Rotation paths and how fast each direction turns (degrees per step):
Each turn is a multiple of 5 degrees from 10 to 175, or 0.
Each row of a path follows its step; steps can be skipped.

step 0: [-25 -30  -1  28 -18   1 -25   1   7  12 -15 -24  11   2 -29 -20  -6   9
 -24  47  22  25 -35  24 -41 -33  -1 -22 -23   1   1]
step 1: [ -8  32 -45 -17   0   2   0  13 -26  -3 -28 -18   1 -12  12 -24 -16  -5
 -59 -16  47  -2 -36  24  -2  21   8  12  -1  -7 -26]
step 2: [-25  30  17  20  22 -17   2  30 -26 -14  33  -8 -29   3  34  -2  30 -27
 -32  13   4  18 -22 -14  20  14  20  22  -4 -20  39]
step 3: [-32 -15  24   9 -24  22 -32 -13 -31 -33  32  16 -32 -16  12   8   6   5
   3  51  -1   8  -1  26 -41   3   6   6 -20  23 -13]
step 4: [ -8  16 -11  28 -11  13 -52 -19  -1 -31 -21 -50  -1 -20 -25 -16   6  -4
 -24 -19  28 -32 -13  14 -35  -2 -18 -21  11   7  -1]
step 6: [-14  -2  18  14 -37 -29  10   8 -47 -43   8   9 -20  16   1  14  -6  12
 -36  36   2  16   5   2  34  27  -6  -4 -44  -3  14]
step 7: [-14  -1 -20   7 -35  26 -14  17  -9 -25   6  -8  -4 -16 -28 -20  36  10
   3  30   8   7  -9   6 -37  48 -46  23  10  19  28]
step 8: [-11  61  19 -39 -22  23 -35 -18  -2 -27 -11 -11  16   0 -19  -7  16 -18
   7 -28  24   4 -27   1 -25 -19   8  11 -19 -27  16]
step 9: [ -8   4   4 -19 -32 -42   5 -17 -25 -11 -22 -16 -27  -1  -1   2   7 -49
 -34  13 -11  31  23 -13 -25  -1  31 -40 -15 -32  16]
step 10: [-27   0 -37   4 -20 -19   0 -40 -48  10  -8 -13   0  -6  11 -20  34  -7
   0  42  10  12   3  -1  23  28 -43  -1 -32  25 -15]
step 13: [-35  30  -2   6   7 -16   5  -9 -53  -1  27 -18 -29 -10  39 -21  19 -26
 -20   7  30  -1  14 -31  -2   5   2 -33  16  17  35]
Speeds:
[  0   4 -17 -14   1   8   3  -4  -4   3  -1  15   0  -7   8  -2  -7  -5
  11   5 -16  10  -6  10 -15   9   1  12  -7   5 -20]
160
[-18  -7   3  -2   0  -2   2  -1 -13   6  11  -1  -2   8  -4  -3   5  11
   1  24 -20 -18   8  -1   0  -5 -12   4  -1   9   2]
100
[-10   4 -21   0  -4  -3  -2   6   5   1  10   0   6   0  10 -13  16   2
   2 -16   6 -13   4   5   2  15 -13 -14  10   0  -7]
120
[-19  -5  -7 -12  13   3   0 -16  26  -8   1  -1   3  -5  -9   7  -4  12
  -5   0   5  -5  -3   0  -9   7   5  -1  -9   5  13]
95
[  0   7   3 -12   0   8   3   1   4  10 -16   8   4  10 -12   7  13  -1
   4  19   5   4  -1  -3   1  11  -8 -13   3 -24  -3]
35
[ -9  11  -5  24   1   3  -6 -12  -7  15  -6  20   9  -9  -3  -6   2   1
   2  -5  -1  -5   3 -12   0   3   7  14   1  -8  12]
125
[ -4  -4  -1   7   4 -11  26 -18  -9 -10  16   9 -14  -2   6   8   6   1
   4   1  -1  11  -6  -8   7   7   4 -10   4  -7   0]
100

step 0: [-15 -13  22  11 -24  -3  33  41  37 -17  -8   5 -46  -6 -56 -24  36   6
 -17  32 -11 -23  -8 -38   7  -1  24 -10  -2  -5  61]
step 1: [ -2  59  50 -20  17  42 -14   1  30 -41   7  41 -14 -39 -44 -20   7  -3
   4  14 -16  13 -13  22 -19 -25 -38   9   0  22 -10]
step 3: [-21 -11  14  -7  20  43  39  20  30   8  19  13 -23 -11 -34 -15   3  27
  52  27   4  26  -4 -21  -7 -19  15 -12  20  41  71]
step 4: [-22  46  24  12 -16  41 -15  52  38 -38  -8  10  11 -17  -7  -2 -53   7
 -16  -4 -28 -19 -15  44 -22   2 -19  26  22  12  28]
step 5: [  4  24  -6 -16   6  17  38   6  58 -47  13 -48 -15  49   7   5  32  11
  -1 -38 -21   2  -2 -39 -21 -18  -6  20  12  47  13]
step 7: [-33  40  11  18   1  16   2  24   0 -37   7  14  28  40  -7   4 -16  18
 -30 -33   9  -4 -46   8 -56 -10  13  20 -14 -10  61]
step 9: [-23  24  31 -24  36 -11 -35  26  48 -27 -51  24  -6  28 -31   5  31   2
  14  14  18 -24 -38  -6  13 -21  26  24  25 -38  18]
step 10: [-55  49  23  34  28  19   7   1  16   0  32  12  16  12 -12 -11  60  10
 -30   3   6  36 -19  19 -52  -6  12   8 -38  14   6]
step 11: [-20  32  35   2  -1 -21  43   8  29  25 -29 -39   0 -16 -35  16  15  20
  15  39 -31 -48 -51  -9 -12  12   1 -30 -11  11  36]
step 12: [-31  36  21 -40  41  25 -64  25  15 -30 -12 -16 -15 -11 -20   4  19  11
  17  32  -7  11   9   0 -11 -60   4   2 -14   5  46]
step 13: [-33  23   2  61  13  20  -1  41  52  -1   5 -29  -1   7   3 -36  43  10
 -44  37 -16 -18  -3  27  -4  10   4   5   7  41  -9]
Speeds:
[  0  -3   5   7   0   2  17 -17  -1  -5   0  -6  -2  -9  -6  10  12  -6
  17   3  -3 -11  10  -7  18   1   8  -8  15  -8  14]
130
[ -1   2  -3  -5   7  -4   0  -6 -10 -18   3  -5  -7  14  -3 -20  -5   1
   8  -7  14  -5  -8 -24 -10 -11   1 -11   0  -2   5]
160
[ 11   1  -8   4  -5   2  22  -3  10  18  -1 -18  -8  10   4  -4   4 -12
 -10   3   1  -6  10  -3 -21   0   7   0  -3   0  -3]
130
[ -1 -13  -7  -9  15   5  -7   3   7   3 -13 -11  -2  17   7  -2   5   2
   6  14   8  15   7  -3  19  -6  11  12  -2  -3   0]
110
[ -8  -6  15  10  12  -6   9  -3 -17  15   1   2  14   9 -10   8 -19   6
   5   6  -7   2   8 -10  -7  -1   3  10  -8   7   5]
90
[  3 -25   3   8   3   2 -10   4  10  -8  -9  -5  -5   8 -14  18  -5  -4
  -3 -14   3 -13  -4   6  -5   3   1 -10 -13  -6   5]
155

step 0: [-30 -32  -2   9  47 -43   3 -31  26  -3  28  -8 -11 -30   9 -14 -22   3
 -14  -1 -18 -40  44 -23 -16  26 -47 -14   4   8  26]
step 1: [-48 -11  29  17 -14 -21  11  35  10  37  55   4 -25 -44  -1  17  21  -5
 -22 -40 -25  11  33  -8 -10  22  -1  13 -15  -7  29]
step 2: [-23  -4  45  35  29   4  42  41  -2  18  37  12  14 -18  25   5   8   0
  23  12   7   7 -10   5   5 -24 -30  38   1 -60  -1]
step 3: [-16 -22  40  35  44 -20 -13 -28 -19  -9  25 -13  -3 -47   3  -1 -22 -28
  32  16  19 -41 -21  28 -18 -28 -13  -7  36 -11  20]
step 4: [-42  34  50  -1 -13 -26  -4 -36  42  17  21  23 -13 -46  23  34 -36  -8
 -18 -11   8 -26   2 -10  -6   1  21  -7  20  19  24]
step 6: [ -3  -7   5  33  28 -22 -15  37   3   2   0   3  -8 -10   8  32  10  45
   9  -2  35 -25  -8  58 -67 -22  -2  11  19 -27  -9]
step 7: [-27 -31  32 -10  17 -31  17 -12   7   3  -2 -11  15  12  47  41 -60  38
   7  -6  -7 -17 -22  37 -26  -9 -10  -8  11  37  19]
step 8: [-28  17  41  -5   8 -17 -24  17  -9  51 -24   1  15 -40   5  -4 -66  15
  17 -28 -33   3  36  13  -7  -1   7  -7 -38  20  -2]
step 11: [ -6 -26   6  32   9 -29  -4 -28  16  19 -53 -25 -15 -23   2  51 -65 -12
  14  -8 -19  -2  27 -15 -11  34  13   5  17  -1 -27]
step 12: [ 22  10   4  35 -21 -68  22  10 -12  35  -5  13   3 -22 -10  -3 -39  39
 -36 -13   2  20  45 -41  -1  18 -18   5   6   1   0]
step 13: [ 34  10  20  26  14 -45  23  47 -20  -9 -10  12 -30 -11 -23  47  22   5
   7 -16  -7  10  19  24  -4   6 -60   0 -24 -17  27]
Speeds:
[  6   1   4 -17  14  -6 -12   5  -6  -3 -10  -6  -4  -4  -8 -11  -2 -18
  11   1  -9 -14   7   9  -4   7 -16  -1 -14  -9  -3]
140
[  7   4  10  -7   4  -5   4 -30   6  14  -3  -4  -1 -11   2 -14  -5   6
  -7 -13  -9   5   2 -11  -6   5   8 -13  -8   6   5]
95
[-10 -23   0  10  -2   1  14   5  -3  -3 -15  -2  -7  -2   6 -10   8  -3
   9   7 -10  -1  21 -18   1  -2   6   3  -3   3   5]
35
[ -4  -4  -3   1  -2 -10  11   8  -4   2  16 -13   7  12   0  -3   4  19
   7  -5 -11  11   4  12 -15  17 -12   1  -9   5   4]
60
[ -3   1  16  -7  -7 -11  -6   4  14 -14   2  -3   7  -3   8  -9   4   5
  16   4  19  -5  -6   1  -8  -3  19   9 -14   3   4]
25
